In the rows, 128 means zero.
Rotation paths and how fast each direction turns (deg/step):
Each turn is a multiple of 5 degrees from 10 to 175, or 0.
Each row of a path follows its step; steps can be skipped.

step 0: [118 127 118 126 126 121 124 134 133 127 130 126 123 120 120 128 132 133
 122 127 127 141 122 132 130 131 135 125 118 124 136 131 127 126 123 127
 122 123 125 124 126 135 111 127 122 130 130 125 120 125 129 122 128]
step 1: [121 122 123 127 114 130 132 120 131 128 132 124 131 126 124 124 131 129
 124 132 129 135 127 126 126 126 130 134 126 127 130 134 129 144 128 124
 134 119 127 132 115 131 131 116 133 134 126 130 127 120 120 123 130]
step 4: [130 123 128 122 126 130 129 130 125 131 134 120 133 118 124 137 117 135
 135 127 134 140 128 127 132 127 125 130 124 126 139 136 134 131 123 140
 126 122 117 133 125 120 121 119 130 129 128 121 127 127 124 124 126]
step 5: [134 127 126 138 126 134 138 133 129 126 127 127 127 129 123 127 126 143
 129 133 123 137 137 126 126 126 125 123 118 128 135 135 123 133 127 114
 135 123 115 130 127 128 130 128 127 121 123 132 129 128 118 126 130]
step 6: [128 131 124 130 133 137 118 130 134 126 127 135 127 139 127 133 133 139
 129 129 133 132 134 132 121 132 122 133 130 127 125 129 121 135 127 127
 121 134 119 133 123 127 128 132 129 140 126 120 134 122 117 123 122]
step 7: [132 126 125 130 136 116 123 119 137 136 131 127 138 127 123 128 122 129
 135 134 123 131 129 121 127 122 128 133 128 131 128 132 130 121 122 120
 127 134 120 133 132 120 127 121 132 130 131 115 130 123 120 126 119]
step 8: [132 127 124 123 135 132 130 133 131 134 138 124 128 130 134 124 122 135
 127 125 128 137 129 140 135 125 130 136 121 124 126 129 126 127 127 123
 126 118 118 127 139 125 125 125 121 121 137 123 126 119 120 135 130]
step 9: [134 126 135 136 123 131 124 134 136 133 126 125 117 123 123 123 134 129
 129 122 128 131 126 130 131 122 121 123 129 119 129 126 123 138 128 120
 117 119 123 133 126 121 134 129 135 126 126 120 125 121 118 129 124]
step 11: [129 117 129 128 132 127 129 115 141 130 130 122 129 127 132 124 130 128
 122 125 132 126 128 132 131 125 138 130 128 127 121 132 110 123 123 127
 129 125 123 128 136 127 123 130 127 128 126 117 133 134 119 122 131]
Directions:
[130 127 125 131 125 131 128 127 130 129 126 128 126 129 129 128 128 129
 127 130 129 127 128 126 125 128 129 129 127 129 125 127 128 128 125 129
 128 131 129 128 126 130 130 127 128 130 128 128 129 129 127 129 128]
85

step 0: [129 134 131 124 136 130 129 120 135 129 120 128 126 125 128 120 119 128
 126 122 127 136 129 127 131 127 126 125 128 123 131 123 113 134 130 141
 137 118 123 125 132 133 126 123 116 128 125 132 129 134 132 131 126]
step 1: [127 129 131 120 132 132 125 127 130 133 123 126 138 128 118 125 125 128
 117 126 132 129 131 129 132 129 135 132 124 122 125 125 118 131 129 141
 131 125 122 124 122 134 120 136 116 128 122 135 125 123 136 128 125]
step 2: [120 131 125 121 127 132 127 125 127 131 125 133 135 125 114 131 129 124
 121 131 126 131 135 129 122 126 132 129 123 118 132 132 117 128 129 134
 125 128 129 118 127 126 133 131 126 128 134 132 127 125 141 126 115]
step 5: [131 129 132 127 123 126 125 125 128 128 122 120 139 124 132 138 122 127
 108 128 121 133 137 127 129 122 130 127 127 120 129 127 120 126 125 132
 133 129 125 129 127 126 130 138 134 123 122 127 126 129 137 131 123]
step 6: [124 135 127 125 127 129 124 130 127 140 135 132 131 128 126 136 121 127
 119 121 113 136 132 126 126 129 123 127 129 121 129 128 117 121 122 136
 132 125 133 131 130 127 130 133 132 122 132 127 135 132 137 131 124]
step 7: [131 129 129 121 131 128 120 125 128 137 136 127 127 131 125 126 127 131
 130 123 119 133 131 129 128 128 121 132 126 127 136 124 125 124 122 143
 129 110 125 129 131 128 130 126 133 126 119 128 130 122 140 130 125]
step 8: [139 127 137 123 131 115 120 128 127 126 130 124 125 129 122 129 129 133
 119 124 129 129 134 124 123 121 126 133 118 124 128 129 127 133 126 137
 138 119 127 130 125 123 131 124 126 129 124 127 131 122 142 133 121]
step 10: [119 136 126 129 137 127 119 126 131 133 128 125 131 129 130 129 125 124
 122 122 117 122 126 127 132 137 128 133 123 131 135 121 118 128 128 127
 138 122 131 122 130 127 136 122 125 130 129 123 128 131 142 126 125]
step 11: [131 130 133 127 133 128 127 122 137 125 130 133 129 137 130 125 126 130
 117 124 123 132 131 125 132 137 131 132 132 132 127 121 121 128 125 137
 129 126 128 124 126 126 136 118 124 134 117 127 125 126 145 126 126]
Directions:
[129 128 128 125 127 127 130 128 128 127 128 128 127 129 129 128 130 128
 126 128 129 131 131 128 127 128 127 127 128 126 129 132 126 128 131 129
 127 131 130 130 130 126 129 127 128 129 129 126 127 130 128 128 130]
115
[128 131 128 130 127 128 129 127 130 128 128 125 128 129 129 129 127 125
 126 127 127 130 128 127 130 128 128 127 133 128 129 125 127 127 128 125
 130 128 127 129 128 128 126 128 127 131 128 127 127 130 128 128 128]
65
[129 128 130 129 127 126 128 128 126 129 133 127 129 128 129 126 127 129
 127 127 127 125 127 126 129 126 128 131 128 127 130 129 129 130 125 128
 128 128 130 129 130 126 129 127 129 128 128 126 127 129 129 127 130]
25

step 1: [122 136 131 120 127 124 130 125 121 140 140 125 128 130 128 130 118 127
 133 131 122 127 134 138 128 137 118 129 122 131 129 125 128 129 132 142
 131 134 129 129 125 132 132 117 133 127 131 133 130 129 127 132 123]
step 2: [121 127 126 126 122 132 128 124 136 133 135 117 138 123 129 134 129 132
 118 131 124 125 129 125 129 135 136 138 135 124 130 129 127 128 134 128
 142 129 136 130 125 133 129 133 128 138 133 124 125 124 135 134 130]
step 4: [134 130 127 130 129 124 136 127 125 125 141 120 131 137 127 131 126 128
 119 123 129 123 125 132 134 127 126 136 132 124 133 128 123 121 133 137
 129 136 128 135 130 132 122 122 135 130 120 138 127 134 124 141 129]
step 5: [124 134 129 118 129 139 124 124 131 135 134 124 135 138 130 126 123 139
 128 129 126 129 136 129 124 131 125 132 121 129 127 125 131 133 126 128
 142 127 134 130 133 133 130 125 135 127 124 121 127 138 133 126 141]
step 6: [113 125 128 128 121 127 135 120 129 130 133 123 127 132 125 131 133 135
 122 124 117 118 128 135 138 131 136 130 135 126 123 128 134 129 129 130
 120 122 130 119 136 133 125 129 130 136 127 134 127 128 131 123 131]
step 7: [123 136 134 123 123 126 132 134 126 133 132 126 128 131 125 133 128 131
 140 130 122 127 137 136 125 124 127 128 124 123 125 131 126 122 136 141
 130 137 123 131 121 134 131 125 137 125 124 139 128 123 136 136 130]
step 8: [127 127 130 127 124 128 121 120 134 136 134 124 132 130 127 126 128 134
 129 128 125 130 123 123 143 135 132 140 134 130 133 126 119 131 137 127
 138 128 130 139 127 133 124 128 129 132 130 130 127 134 140 135 134]
step 10: [131 129 127 132 129 125 136 115 125 124 138 114 129 128 130 140 131 133
 126 125 127 128 131 125 128 134 130 130 126 126 127 128 132 125 131 139
 130 137 122 126 136 129 124 120 129 133 123 142 135 127 132 137 126]
step 11: [127 134 128 122 118 133 122 125 131 137 134 123 133 139 135 120 119 133
 128 131 119 132 134 128 124 136 122 129 123 128 122 128 131 124 133 125
 137 129 132 136 122 126 133 124 133 136 127 136 121 128 131 125 132]
Directions:
[129 128 128 127 130 129 125 128 128 129 128 130 127 128 129 129 129 130
 127 129 127 130 128 129 128 128 129 132 129 126 129 128 129 127 128 129
 129 125 130 128 129 128 129 131 127 130 129 127 130 127 127 125 130]
115
[132 126 130 127 126 127 129 127 126 128 128 130 127 130 129 126 127 129
 128 128 128 129 129 128 131 124 128 128 127 127 127 126 124 128 129 128
 129 128 129 129 126 125 130 127 130 129 129 130 129 128 127 129 128]
100

step 1: [139 128 128 134 123 122 123 129 123 118 139 132 138 121 128 128 127 124
 126 123 124 127 130 131 121 135 120 132 133 122 124 131 127 125 128 134
 131 128 135 132 133 134 134 134 122 139 129 123 133 134 122 125 125]
step 2: [135 134 131 125 121 124 129 126 124 130 135 136 137 127 127 122 126 127
 125 120 136 127 124 126 129 127 118 127 129 122 136 121 136 121 130 129
 136 131 124 121 123 135 132 142 122 130 136 127 128 124 124 123 127]
step 3: [138 129 128 125 126 122 124 126 130 120 130 136 137 123 135 127 128 122
 125 130 135 122 137 124 121 122 117 124 136 127 139 129 131 134 130 133
 132 129 123 123 124 130 136 130 129 130 120 124 125 131 125 137 124]
step 4: [136 131 132 128 132 123 129 122 123 122 133 135 125 116 125 121 121 129
 127 127 119 120 127 126 125 133 117 129 128 129 133 129 133 124 131 130
 131 133 131 126 122 140 129 126 122 129 126 127 131 141 126 131 120]
step 5: [141 121 135 129 126 123 129 128 133 127 135 131 133 130 129 126 124 128
 126 129 126 125 134 122 137 125 118 126 125 131 130 127 133 128 136 132
 137 128 130 130 123 134 127 137 118 123 131 113 125 132 125 123 128]
step 7: [139 133 128 118 135 121 121 128 125 133 137 128 129 116 130 134 130 130
 126 125 123 128 130 123 125 125 121 130 129 124 129 123 134 127 127 137
 135 141 130 131 126 132 122 132 118 130 126 123 129 127 135 134 122]
step 9: [139 132 127 129 130 121 120 124 133 126 136 135 124 121 131 126 125 134
 127 134 132 128 139 129 130 121 124 127 130 120 133 132 127 128 132 127
 124 126 139 126 137 135 132 130 114 126 132 128 123 131 135 128 121]
step 10: [134 128 139 131 129 121 122 130 129 127 134 131 139 127 125 122 124 131
 133 125 132 127 131 122 127 132 125 122 123 123 133 128 125 127 128 136
 129 138 127 131 131 127 121 135 114 130 128 129 132 132 142 128 119]
step 11: [138 124 124 120 130 119 136 136 130 129 134 133 139 124 131 130 126 124
 129 124 126 130 135 124 127 129 129 126 134 119 136 126 121 130 129 129
 126 130 135 125 129 127 134 137 116 127 127 127 139 131 124 124 122]
Directions:
[126 128 129 127 129 128 126 129 129 125 124 129 127 125 128 128 129 127
 128 130 129 127 127 128 128 129 126 128 128 129 126 130 127 128 127 131
 127 130 128 129 130 129 128 130 128 129 125 130 127 127 129 130 126]
115
